Each row is where one point has got to under a steady rotation. How many steps took it there?
The counts run from 0 to 391.
[ 86 127 149 199 142 139 109 153 112 152 167 168 137 132 137  90 111 137
 116 118 137 109 153 144 192 151 116 149 114 117 125 104 150]  163
[ 99 129 168 190 155 167 109 127 113 145 167 153 134 130 150  80 111 154
 101 134 157  94 146 151 167 159 108 139 119 141 122 106 124]  128
[115 132 170 160 159 172 114 119 100 117 154 144  91 139 108 102  90 171
  95 142 173 105 116 158 144 139 126 132 115 148 116  90 137]  92
[118 126 185 194 131 174 135 126 122 138 159 162 133 141 100  95 126 138
 134 131 143  91 145 136 191 139 138 134 110  98 126 100 139]  8
[119 142 170 162 143 190 118 102 121 115 156 169 101 128 118 107 113 180
  94 147 164  95 132 166 160 137 128 125 125 119 118 105 131]  76
[ 85 136 138 150 145 149  97 152 130 133 154 200 108 139 129 132 108 178
 100 127 139 122 136 152 177 122 143 142 125  83 123  95 164]  232
[116 150 160 159 138 172 114 130 137 127 163 186 113 103 124 108 117 158
 122 144 150  93 128 162 191 133 153 142 114  89 112 108 142]  213
[ 84 127 139 172 155 139 106 160 102 126 159 183 107 149 124 105  75 146
 117 122 137 131 140 145 178 136 148 169 118 118 119 102 167]  204
[119 151 166 157 145 165 117 137 130 112 152 174  97 101 106 116 101 160
 119 145 163 101 111 159 184 130 165 144 108 104 112  90 142]  212
[101 128 172 182 152 161 123 125 100 103 126 152 100 154  87 105  76 147
 119 132 154 127 132 141 169 127 157 148 112 140 128  89 147]  359
[118 132 167 151 162 166 119 149 106 124 169 165  92 136 102  96  82 149
 128 145 159 108 108 142 163 137 161 154 108 123 102  97 152]  223
[116 128 186 191 143 157 130 137 113 132 127 144 119 138  81 123 121 148
 120 131 161 101 126 135 180 126 150 122  98 123 126  61 154]  331
[ 89 140 149 197 131 142 108 135 134 146 150 175 137 106 140 109 128 151
 104 122 149 100 150 154 198 137 112 134 114 106 129  92 145]  157
[ 92 132 146 194 134 142 116 154 119 151 164 179 133 124 129  98 121 138
 120 119 133 110 155 149 201 143 127 150 115  98 122 102 158]  180
[107 125 160 176 122 176 127 119 119 131 170 170 109 149 110  85 133 154
 114 131 133 101 151 151 189 135 120 136 125  82 115 110 147]  390
[ 93 122 165 191 140 143 118 145 109 131 116 156 121 148  87 137 113 156
 110 118 153 117 138 130 180 117 146 127 107 118 135  64 169]  330
[ 85 112 163 177 156 144 106 164 105 158 147 165 134 171 123 130 117 164
 103 117 141 111 139 119 163 131 126 126 116 112 136  73 166]  295
[ 91 129 149 174 141 174 110 114 115 116 153 193 114 159 123 109  94 172
  93 130 138 121 159 165 164 135 125 150 141 108 133 125 146]  55
[105 147 176 185 150 166 106 118 126 130 149 155 126 100 136 103 109 162
 104 140 177  87 133 158 167 144 121 127 112 141 127  93 115]  133
[ 94 131 165 183 149 155 118 128 111 100 123 168 107 156  84 126  72 156
 116 126 155 128 137 136 169 119 152 149 109 130 143  94 149]  17
[102 116 156 184 136 146 127 145  94 121 149 163 105 172  74 116  96 149
 115 119 134 125 145 136 176 119 136 148 113 110 127  87 172]  28
[ 84 133 145 189 150 146 109 144 118 134 156 184 129 135 139  95  86 139
 119 125 138 127 155 151 184 143 136 166 119 119 126 120 147]  186
[ 90 131 151 197 133 142 108 140 122 157 164 162 137 118 143 105 134 151
 102 119 149  97 150 149 190 143 101 128 113 113 126  89 145]  140
[ 78 134 139 181 156 133 104 156 105 121 147 180 116 136 124 110  71 147
 114 122 145 135 142 148 177 136 142 166 115 133 130 100 155]  187
[115 139 193 178 147 171 118 131 131 138 134 154 133 120 106 128 127 163
 113 138 167  84 126 137 171 132 150 111 103 121 131  74 136]  309
[ 97 128 181 171 174 157 108 146 104 131 130 153 125 157 110 130  84 164
 109 134 169 112 123 124 145 134 146 131 108 151 136  73 143]  302
[ 99 128 141 155 142 134 112 164 108 129 152 178  94 133  97 126  99 160
 110 126 140 122 120 142 185 120 147 147 108  94 114  77 178]  216
[107 135 171 179 133 160 126 119 120  99 118 158  95 134  76 125  98 158
 111 133 163 117 126 147 182 116 160 132 107 119 125  80 149]  365
[113 143 193 186 147 173 121 120 130 125 122 154 130 121 102 126 114 158
 118 138 170  93 130 142 173 131 159 123 103 132 133  82 129]  326
[127 140 169 145 144 171 120 144 123 135 173 170  98 118 107 110 123 163
 117 144 154  88 107 149 178 133 152 131 108  91 102  85 153]  235
[ 97 128 141 170 144 128 115 165 100 132 154 166  99 133  95 116  94 142
 119 120 140 124 125 141 189 125 146 155 104 109 109  75 176]  199
[104 133 154 162 147 154 105 126 102 117 134 157  88 129 103 130 100 185
  83 132 171 108 115 154 155 121 114 121 114 133 122  69 151]  97
[124 135 174 187 124 180 137 118 126 129 153 167 123 134  91 104 128 147
 122 138 144  86 145 146 192 131 140 133 113  93 119 103 147]  25
